(17, 17, 48, -37, 44) -> 48
(776, 695, 243, 202, 189, 177) -> 243
(8147, 1798, 6737, 3758) -> 6737
(8921, 2749, 6235, 5721) -> 6235
(197, 154, 211, 938, 672, 781) -> 211
(1976, 8996, 5375, 8818) -> 5375
(68, 31, 14, 35, 77, 61) -> 14
(45, 231, 193, 52, 40, 31) -> 193
(639, 146, 820, 349, 594, 848) -> 820
---
[-12 -34   8 -33 -42 -13  37] -> -12
[-40  39  47  44  -3] -> -40
[ 58 285 671 764 741 642] -> 58
[ 16  36 -26 -18] -> 16
[763 435  16 111 208] -> 763
[196  56 200  73 131  71] -> 196
[8 4 3 8 4 0 1] -> 8
[-544 -532  618 -948 -587 -308] -> -544
---
(482, -316, -263, -2, 562, 219, -594) value -316
(99, 139, 18, 156, 205) value 99
(4872, 6667, 9074, 1347, 8670) value 4872
(20, -25, -13, 32, -39) value -25
(706, 695, 887, -383, -530) value -383
((26, 254, 74, 139, 109, 123, 220), (169, 203, 124, 208, 188, 217, 105)) value 74
(18, 81, 91, 59, 74) value 59
(183, 181, 36, 242) value 181
(122, -908, -863, 776) value -863
(9836, 2200, 3671, 7427, 8407) value 3671
---
[[ 13.8  17.5   5.1  -4.4]
 [ 13.8   8.2 -10.4 -11.2]
 [ 13.8 -14.5  -0.8   8.8]]: 8.2

[[ -6.3   9.7 -15.4   8.2 -12.9  -0.6]
 [-19.4 -12.4   1.3  17.2  -1.2 -10.7]]: 9.7

[[ -8.520  -5.698  -8.993  12.177  -6.021  11.575  -9.993]
 [ -0.171  -8.681   4.650  -9.429  -3.115 -12.684   2.379]]: -5.698

[[ 0.87 -1.25  1.27  1.40 -0.85  1.26  1.27]
 [-0.42  0.52 -0.73 -0.90 -0.55  0.41  0.92]]: -1.25

[[ -7.1  13.9  -1.6  15.7   8.5 -12.5]
 [-21.3  19.0  14.1   2.9   8.7  -8.8]]: 13.9

[[ 0.02 -0.02  0.18  0.20  0.06]
 [ 0.06  0.16 -0.11 -0.04 -0.03]]: -0.02

[[-1.022 -2.264 -0.308 -1.032]
 [-1.623  1.974  1.069 -1.608]
 [-0.828  0.919 -1.670 -2.170]]: 1.974
---
-58 -44 -67 33 74 -22 -> -22
78 68 -85 73 -> 73
16 64 -50 -77 75 -> 75
73 42 -8 62 52 -> 52
-86 -35 68 -83 -55 28 -> 28
6 39 4 -48 -5 37 66 -> 66
---
-37 10 -66 -51 -8 -13
-9 -74 -17 -52 56 -25
-35 18 -6 25 53 17
out -51

-70 -2 11 -32 -6 6 5
-3 -13 -1 17 2 -7 -13
-12 -31 -4 29 4 -12 -26
out -6

71 -24 -31 -26 16
66 -27 -30 -11 16
64 -19 55 30 1
out -31

0 -13 11 -23 -3 -7
6 -7 1 -2 -4 -4
14 -8 -11 -70 -8 -3
out -23

59 -9 7 1 -43
10 -12 -18 25 12
11 -88 6 -19 21
out 7

-5 -9 -32 -21 -25 -6
11 -13 -29 -14 -31 -12
-15 11 -75 -73 -35 -30
out -21

-3 -21 70 -18 53 40
13 -21 54 19 33 -15
-13 13 -55 -34 -64 10
out -18

43 55 38 -51
-57 -17 -54 -67
70 26 54 57
out 55
---
[[ 79 -80  62 -23 -23  82  55  -7 -54  20 -20 -13  66]
 [ 82 -33  74 -81 -61  75 -39 -42 -61 -44 -28 -64  86]
 [ -6 -59 -12  53  49   8  83  41  35  77  18  73 -24]
 [-60  12 -58  28  19 -52 -60   5  82  81   1  72 -62]
 [-65  84 -36  35  20 -68 -32  16  59 -19  16  18 -60]
 [-22  12 -40  49  47 -40  35  39 -49 -32  32 -46 -28]
 [ 67 -73  65 -63 -39  85  22 -30  -7  31 -47   6  64]] | -13

[[-11  -1 -41 -32   9  13 -22   4   1 -21 -11  15 -28  -8]
 [ 22 -10 -22 -18   9  14  28  -2  22  -6 -57   0 -83  -3]
 [ -4   0 -25  31  -6  -3 -30   6  -2 -12 -19 -17  -8   2]
 [  8   2 -14 -46 -18   7  30  -3  18  -2 -10 -21 -49   8]
 [-44   2  24  32 -18 -11  18  25  21   2   4  -7  15  -9]
 [ -5   3 -13 -41 -35   9   2   7 -18  39   9 -19  -9  -4]
 [ -9 -12   6  33 -15  13  48  30  13 -12   0  23 -41  -3]
 [-28  23  19  -3   3   1 -10 -19  -3 -15  15  10  13  -4]
 [-21  27  24  15  -4  -1 -22  -3  -1  12  14 -55  35   4]
 [  8  -1  55  -2  -5 -14  68  -2   7  15  30  32  81  -1]
 [ -8  -9 -11 -13 -16  11 -71  33 -34  -9  11 -20  26   4]
 [ 34 -15 -14 -23 -13  -4 -25  20  -4   3 -16   8 -28   4]] | -28

[[-24  29  -9   8  -1  19  31   6  68  72  22  32  16  66 -28  40]
 [-57 -36 -26 -19   0  -9   2 -53 -39 -71 -42 -38 -29 -64 -51 -26]
 [-26   0  -6   1 -43  11   1 -30  -5 -46   6  12 -11 -33  -8 -27]
 [  8 -24 -20 -19  -6 -39 -57   4 -63 -17 -28 -39 -11 -25 -10 -13]
 [-29   4 -45 -23 -56 -26 -51 -13 -17  39 -12  -5  -9  29 -45  -2]
 [-43  31 -34  -4 -51   2  -8  -1  50  86  20  30  11  75 -49  33]] | -28

[[  2   2   6   3   3  -3   9 -11  -4   1  19  21 -31   4  26]
 [ -2  -3  -8  -3  -8   0  -5   0   7  -3  -6   2  18   6  -8]
 [-10   5 -14  -2  11   1 -17 -13  -3   1 -48  -6  82  -3 -48]
 [  9  -4 -13   1  -8   0 -23  -4 -11  -1 -32  27  49  -1 -25]
 [  0  11  -2  -2   3   0 -11  27  17   1 -24 -18  30  -2 -25]
 [  2  -2  16  -4  -8   2  32   9 -11  -1  48  12 -83   2  44]
 [  6  -8  -7  -1  -5  -2 -13   3  -7  -3 -20  -2  12  -8 -19]] | 4

[[-14   8   7  31   9 -27 -32  -7 -24  54  -2]
 [-25  17  14  48  15 -41  -2   0  -9  51  -1]
 [-22  25   0  59  16 -26 -10  13  -9  52  -6]
 [-33  27   2  59  -8 -41 -12  12  11  39 -16]
 [ -5  -4 -10  51  -1 -39 -11  13  10  42  -9]
 [-10 -16 -11  53   0   0  31 -10 -16  64   2]
 [-14  19  -3  39 -10 -40 -19   4   5  46  -5]
 [-13   1  -1  48  -2 -44 -11  -5 -11  52   9]] | 54
---
[[ 27  -6  41  -9 -20  23]
 [ 27  37 -29 -73  64 -11]
 [ 27  55  21  65  12  43]] >> 65

[[ 32 -33   7  22]
 [-52  21 -77  21]] >> 32

[ -6  -5 -67  -1  38] >> 38

[ 12  32 -12  69 -50] >> 69

[ 65  -6 -48 -42  35 -77 -25] >> 65

[  6 -63  -8  -2  -2 -63 -18] >> 6

[ 85  40  59 -53  14  45  56] >> 85

[-36   7   9  70] >> 70

[ 65  60  22 -68  38  20  24] >> 65

[[-86 -71  72  22 -36]
 [-77 -74  26   2 -14]] >> 72
---
Q: -9 -30 20 -80 -6 62
A: -9, 62

Q: 75 -10 -19 12 26
A: 75, 26

Q:
-6 13 13 15
-19 -21 -27 6
-13 -78 -31 20
A: -6, 20

Q: 13 -68 -81 -47 -67 52 42
A: 13, 42

Q: -53 -5 5 -61 -64
A: -53, -64

Q:
-75 67 88 14
-46 81 13 -6
A: -75, -6
